In the rows, zero is written as 128.
One turn or mirror swaps these rows in pairs. Which row does each one swap with?
Nezof: [137  70 119 134 107 158 109 131 149 130 116 127 118  81 148 137 143]
mip: [133 114 158 137  96 130 116 159 139 127 132 142 133 110 160 115 120]
bofi: [132 123 151 156  91 147 133 154 128 142 113 121  85  94 160 145 127]
vul: [151 119 136 143  89 146 153 137 122 146 148 117 113 104 173 151 159]
giz: [116 122 134 156 100 137 147 139 130 143 127 139  88 117 182 133 121]
Ruva: [109 103 129 138 123 162 125 127 134 138 110 105 109  88 189 150 148]
Zuk: [147 111 132 139  74 162 136 154 114 129 124 122 127  98 175 150 148]
Rimo: [110  96 123 141 118 146 115 119 131 119 117 105 106 116 192 158 141]
Gelem: [122 120 153 161  93 135 136 152 120 137 135 123 110 127 184 144 122]
noz: [118 102 172 120 115 116 138 132 150 144 123 138 117  92 160 128 144]
genom: [142 104 149 134  97 135 123 155 146 129 128 135 133 110 167 114 106]
zez: [130 107 137 143 113 142 125 150 138 118 140 158 130 103 161 123 109]
Fub: [111 109 130 128 117 137 139 125 123 107 116 106  95 106 159 175 142]
Vak: [140 109 159  93 127 134 142 113 137 136 138 118 117 112 153 139 143]
Kifo: [136  77 137 136 106 151 113 145 145 144 122 120  96 110 126 120 160]
Buf: [118  91 125 124 129 130 122 135 159 104 127 120 100 129 142 128 156]
nitop: [139  94 112 163 102 122 140 137 136 134 115 121 104 140 170 152 164]
vope: [150 110 137 108 113 135 153 120 129 120 123 109 133 111 136 127 140]
fisu: [130  94 114 155  92 126 124 155 155 140 119 120 101 124 164 162 162]
sovip: [144 115 159 112 117 136 146 113 138 135 119 122 126  93 135 138 132]
Tupe: [123  84 119 133 109 158 108 139 149 128 114 129 131  86 155 145 116]
nes: [133 116 157 101 118 132 137 109 134 136 122 138 117 111 142 154 141]
Gizi: [126  95 117 123 123 128 128 122 164 109 127 110 108 130 144 128 142]
suve: [139 102 117 138 134 130 127 127 148 101 134 128 120 127 133 133 150]
fofib: [149 106 139 143  99 133 127 147 131 136 122 164 135 101 159 121 126]
kiso: [129 106 150 118 131 123 126 139 152 132 154 135 122 105 184 140 132]
litob: [158  91 130 136 129 151 107 148 136 132 145 111 100 128 142 125 135]
koru: [120  94 128 153 128 142 130 144 127 130 116 111  85  98 169 174 136]
leva: [129  91 128 138  90 121 148 134 147 123 129 119  97 105 168 163 176]
ratut: [119  96 117 153 116 139 141 142 139 119 127 108  93 139 180 147 165]
pibuk: [143  84 121 129 106 159  99 135 127 138 115 139 109  85 160 124 147]
bibom: [119  99 116 138 131 130 128 114 152 114 124 136  99 120 128 137 147]
nofu: [147 106 146 131  93 161 146 139 110 135 126 117 120 135 183 144 135]
nagip: [138  81 129 127 115 157  88 144 136 141 125 121 119  95 162 131 135]
Vad: [144  90 151 127  93 152 150 130 105 143 127 104 123 123 157 158 141]
loleb: [125 121 144 143  95 122 156 149 123 139 129 128  85 107 171 127 127]

sovip is swapped with Nezof
ratut is swapped with Gelem
noz is swapped with Kifo
pibuk is swapped with nes

